In the rows, 128 means zero.
One turn moves each row of this set onto another row. After a few examples, where does it send each row asked below?
romiv: [136 122 108  97 121 146 107 163 122 111 119 114 150  91 151 107]
lun: [133 147 134 125 118 152 137 143 122 111 118 116 125 122 123 124]
Ded: [110 100  89 104 131 129 114 134 117 114 118 106 118  76 146 145]
soz: [131  99  88 119 129 169 101 120 123 133 134 130 153 118 140 113]
keda: [100  72  95 119 118 147 108 137 135  90 114  90 150 108 148 155]
fal: [134 115  96 124 136 149  94 165 113 115 118 104 142 112 174 123]
pige: [ 93 108  95 107 148 116 142 134 102 130 116 108 155 149 132 133]
zuza: [124 146 141 134 120 153 137 144 125 106 122 116 128 133 128 137]
Rol: [121  98  98 138 137 167  98 116 125 129 134 124 159 139 159 124]
Kud: [111 119  98 115  96 153  98 130 120 123 106  98 126  96 121 112]
ror: [105  91 129 103 115 132 106 119 138  94 118  83 162  97 162 121]
rusi: [140 145 123 131 125 154 129 143 115 117 112 110 120 122 131 121]
mipip: [ 98  82 113 114 113 143 116 126 143  88 106  89 169 107 155 139]
fomef: [111  88 120 103 121 128  91 127 126 101 135  78 139  91 159 125]
nanis: [ 93 123 129 109  87 144 105 128 134 110 128 106 132 101 113 124]
kogi: [101 116 134 121 119 146 116 166 139  89 137 121 163 125 155 154]
Bev: [101 100 128 105 132 114 116 125  92 127 147 112 131 153 126 131]
Roko: [105 106 131 112 135 115 118 113  93 130 129 106 147 158 144 115]
pur: [109 105 129 114 121 158 107 118 139 116 164 137 157 125 134 129]
Vitun: [ 97 112 106  94 147 106 132 135  98 134 136 106 138 136 128 125]
nabi: [ 78 123 143 134  95 143 103 125 137 104 130 101 141 128 136 141]
Rizu: [123 102 107 104 120 163 106 120 132 126 152 137 151 110 123 116]
roban: [ 97 106  92 101 148 114 136 140  98 133 126 107 141 142 126 133]
dis: [101 111 125  93 125 117 115 125 127 108 136 107 128  74 149 138]
Bavu: [ 90 114 112 103 146 110 142 129 106 129 120 106 160 149 138 125]
vot: [112 112 113 139 135 149 100 167 123 101 128 108 150 133 176 151]
Ribin: [103  92 107 101 125 125 128 133  95 124 133 121 134 147 106 137]
pilo: [ 87 117 119 154 109 150  93 124 126 113 110  90 139 139 156 141]
kem: [ 87 116 141 111 127 117 124 116 137 100 123 106 151  96 169 143]
Vit: [108 114  92 143 109 156  91 127 114 126  95  89 130 119 148 123]
nelan: [108  76 100 112 122 138  93 138 125  98 132  82 130  97 151 146]
Vibok: [108  93  98 104 125 132 137 126  97 128 106 121 152 149 113 124]
suvi: [108 103 124 135 131 161 102 115 134 119 153 129 164 143 155 134]
Selo: [136 143 122 143 131 156 126 144 113 116 112 107 119 134 140 132]
zel: [110 102 113 111 130 126 131 114  96 130 103 112 162 156 138 111]
bod: [103  95  81 127 136 138 120 131 120 110  96 105 139  98 162 157]
baluv: [115 123 131  95 111 143 122 164 138  95 132 124 163  99 139 126]
disep: [125 144 133 145 127 154 131 143 120 108 118 111 124 140 139 141]
Fazam: [ 88 105 114 131 134 131 127 121 133 101  99 105 159 111 176 156]
rim: [ 93 116 117  96 146 104 136 130 104 131 132 105 151 142 135 121]

Kud -> nabi
kem -> bod
Vibok -> Bev
Now these:
pige -> Vitun
suvi -> soz
lun -> disep
kogi -> fal
nelan -> ror

One turn moves each row of this set onto another row. After a few examples, where does it send each row asked below?
pas: [ 83 116 138 130 113 139 146  97  96 108 142 173 104 150 166 107 122 130
 174 133 152 122 119 123 147 113  97 158 127]
zuv: [ 87 102 125 124 114 143 137 131 112 131 120 158 128 101 135 116 144 122
 130 126 139 111 133 139 116  89 102 150 130]
Pesig: [123 136 115 106 128 151 141 142  94 127 127 124  77 167 115 124 133 147
 167 114 121 116 125 141 130 125 149 157  90]
Dilib: [118 132 132 127 144 179 139 157 126 134 122 135 133 151 119 148 104 145
 136 119 164  81 121 132 141 104 120 140 116]
bagin: [106 147 121 135 153 173 178 121 108 136 136 113 102 161 161 125 107 145
 159 135 114 114 104 105 134 103 128 164 113]
benu: [109 114 123 149 131 163 144 125 108 132 141 169 145 134 141 125 147 136
 157 112 151 134 138 154 120  98  94 158 128]
kopot: [133 124 139 122 134 144 132 110 134 142 152 184 128 151 132 118 149 160
 142 128 134 115 122 145 120 103  92 169 130]
Sezu: [ 95 125  82 134 138 137 146 140 130 133 121 158 103 164 133 119 134 153
 149 146 139 129 127 159 112 123 112 163 152]
Rala: [108 153 129  82 141 148 134 131 115 126 113 114  81 159 143 130 108 142
 170 127 128 119 140 128  99 117 113 153 100]
bur: [121 126 112 138 133 157 121  98  97 150 126 166 107 155 153 111 151 144
 172 143 142 117 102 119 126 125 129 174 158]
zedeb: [ 89 138 132 121 154 140 147 145 122 105 116 111 110 164 149 122 112 147
 175 157 124 112 116 113 124 107 127 137 106]
nobo: [ 95 134 124 133 135 159 131 134 130 139 146 129 111 160  91 100 125 141
 129 148 160 126 132  93 151 108  96 165 110]
zofe: [129 125 136  99 124 128 131 115 119 138 143 184 117 151 138 126 144 131
 144 139 145 119 138 103 142  75  95 152 140]
Pom: [126 137 152 122 111 137 128 107  81 144 120 123 102 133  97 131 115 141
 154 135 167  96 105 121 131 121 103 158 108]
viku: [134 119 110 136 146 176 144 137 125 144 143 141  72 152 121 148  93 110
 164 123 133 121 135 123 155 123 121 124 126]
bar: [123 128  93 122 126 133 136 118  93 134 115 188 113 144 137 134 143 130
 142 148 153 120 111 124 159  88  99 140 122]
tisif: [126 141 121 121 131 164 106 136  92 152 140 114 116 135 130 128 124 125
 150 149 155  83 127 122 103 104 111 120 125]
sosi: [ 99 119 112  97 132 145 145 145  83 104 123 171  98 149 150 139 119 126
 144 117 165 132 136 143 121 106 117 148 153]
divev: [114 126  96 115 120 148 145 109 111 158  91 165 108 111 133 132 143 138
 126 139 142 111 115 136 125  99  99 161 136]
gopi: [111 125 133  97 131 177 151 131  85 132 135 111  88 158 132 104 149 142
 161 135 142 141 135 110 139 117 155 143 121]
Fipib: [ 95 110 118 118 105 146 159 115 152 133 128 154  99 155 152 109 117 129
 152 130 115 104 148 128 127  98  99 181 137]
rebev: [119 114 134 167 136 191 129 133 109 120 137 150  72 149 121 131 101 109
 160 144 117 122 116 121 130 112 118 154 102]
lum: [ 87 131 143 143 136 169 137 124 136 128 132 139  65 131 105 132 122 115
 167 157 139 130 129  94 113 114 128 137 135]
bilis: [139 130 119 128 104 186 151 103  97 121 136 130  99 154 110 108 134 131
 147 157 148  99 135 112 145 105  90 153  93]
Daro: [125 109 150 134 150 145 129 144 111 132 155 129  70 135 111 129 114 132
 156 159 128 119 129 113 131 124 126 121 154]
Gego: [ 96 124 146  96 144 168 150 119 100 139 145 117  89 151 150  95 114 148
 129 131 125 129  95 111 145 123 134 160 109]
Kini: [ 98 162 124 117 147 177 164 131 120 126 165 142  99 142 119 131 120 161
 116 135 162  98 131 119 116 108  92 142 121]
fevon: [105 130 134 112 143 175 146 111 143 125 128 156  56 134 115 138  99 136
 148 141 144 120 110 134 130 145 109 125 116]
Depal: [136 118 169 129 146 184 137 115 104 131 128 142  65 136 127 138  93 144
 149 148 137 131 117 129 120 134 101 156 135]
Laneb: [130 104 124  94 116 154 120 131 107 130 122 169  96 144 149 121 130 122
 133 118 122  88 116 123 124 101 141 172 151]

Sezu -> Fipib
benu -> kopot
Now these:
rebev -> Depal
nobo -> bilis
gopi -> Pesig

One turn moves each row of this set onto another row. After a few examples, where does it send each row asked below?
Lizu: [128 160  64 136 113 104 142 116 126 130 120 127 142 127]
bifim: [150 154  87 128 125 122 129 115 111 111 125 137 156  95]
zil: [124 108 103 126 147 147 116 104 141 139 111 146 140 108]
nub: [138 127 125  97 119 110 123 126 122 118 111 115 115 149]
zagi: [109 140 102 139 132 127 107 138 130 112 106 108 117 144]
Ruf: [113 108 124 156 123 112 147 118  92 141 135  95 134 115]
zaloz: [108 112  91 125 144 146 128 105 134 130 102 147 131 118]
mudes: [128 166  80 115 127 112 131 112 119 114 119 129 145 110]
Doguv: [131 133 134 130 112 141 151 129 108  91 104 121 134 121]
katuk: [105 101 112 127 144 117 150 107 151 144 113 135 140 126]
Petif: [132 127 103 153 136 125 176 118 105 136 132 125 168 127]
Balet: [125 120 127 163 113 123 150 139 140 102 144 121 133 127]
lev: [125  87 106 133 143 117 138 113 147 153 113 137 142 131]
gavi: [138 134 143 145 115 132 139 130 124 119  98 106 153 118]
Dokal: [160 123 106 152  94 141 118 130 128 135 115 129 129 138]
fibik: [169 133  81 122 126 108 127 121 105 116 129 140 147 112]
ribo: [157 135 100 135 130  82 140 122 126 141 120 114 166 116]
Dopub: [106 135 106 156 114 140 126 109  98 137 136 104 127 104]
Zodot: [ 91 131 108 132 120 117 139 109  98 132 141 101 111 123]
sogo: [134 136  73 135 126 117 148 115 122 157 145 133 142 153]
rigi: [125 146 126 141 129 137 102 132 144 109 130 113 135 114]
beki: [137 145 125 107 103 123 121 119 145 125 137 123 116 137]
gunot: [133  82 112 134 148 128 140 114 132 138 110 145 144 119]
Mim: [139 110 116 149 124 125 109 114  93 151 140 102 132 108]
gedo: [132 158  97 146 137 148 139 110 118 142 137 127 167 111]
Depu: [155 133  95 135 144 123 121 115 117 167 131 121 164 131]
Rus: [139 115 115 142 133 108 101 147 133 130 110 103 129 147]
mimo: [105 109  90 129 131 140 143 105 147 134 120 151 127 124]
mek: [143 138  99 128 121  79 162 119 131 128 137 123 153 121]
buve: [114 118 102 153 107 112 133 112 110 157 151 103 117 126]
Tomi: [122 113 113 131 132 130 120 113  74 123 128 108 122 107]
von: [135 131 117 103 151 102 153 112 117 138 151 125 155 131]
zubas: [107 153  92 110 151 120 150 112 108 132 122 120 147 140]
komeg: [145 134  87 111 136 132 139 109 109 131 162 149 139 131]
Bopig: [132  93 114 117 150 135 127 108 136 133 120 149 139 111]
vofu: [122 128 142 134 134 106 124 137 149 116 134 102 140 128]
Siner: [147 101 107 151 129 127 121 147 110 102 117 125 122 140]
dideb: [143 119 124 139 122 135 121 135 128  91 149 135 124 117]
Mon: [162 127  91 123 138  91 134 126 103 123 108 123 156 121]
mez: [129 145  79 146 114  95 171 120 121 119 121 125 152 125]
Bafe: [155 125 122 137  89 124 133 123 145 133 143 130 123 137]
tefo: [103 109 103 143 135 134 153 105 154 140 117 141 141 120]
Vebi: [121 125 102 130 115 132 111 108  97 135 155 118 110 111]
Raru: [129 106 125 124 126 102 126 113  97 143 152 102 122 119]
Kizan: [126 123 121 118 111 118 155 131 110 101 104 120 117 149]
Tepap: [137 142 114 158 102 138 125 129 131 136  94 107 142 134]
nal: [123 119  93 157 111 124 134 143 131 109 130 126 110 153]
giru: [139 125  92 126 154 131 148 120  81 126 112 129 155 132]

gunot -> tefo
Balet -> rigi
Now these:
giru -> Petif
buve -> Vebi
Lizu -> fibik
Kizan -> Doguv

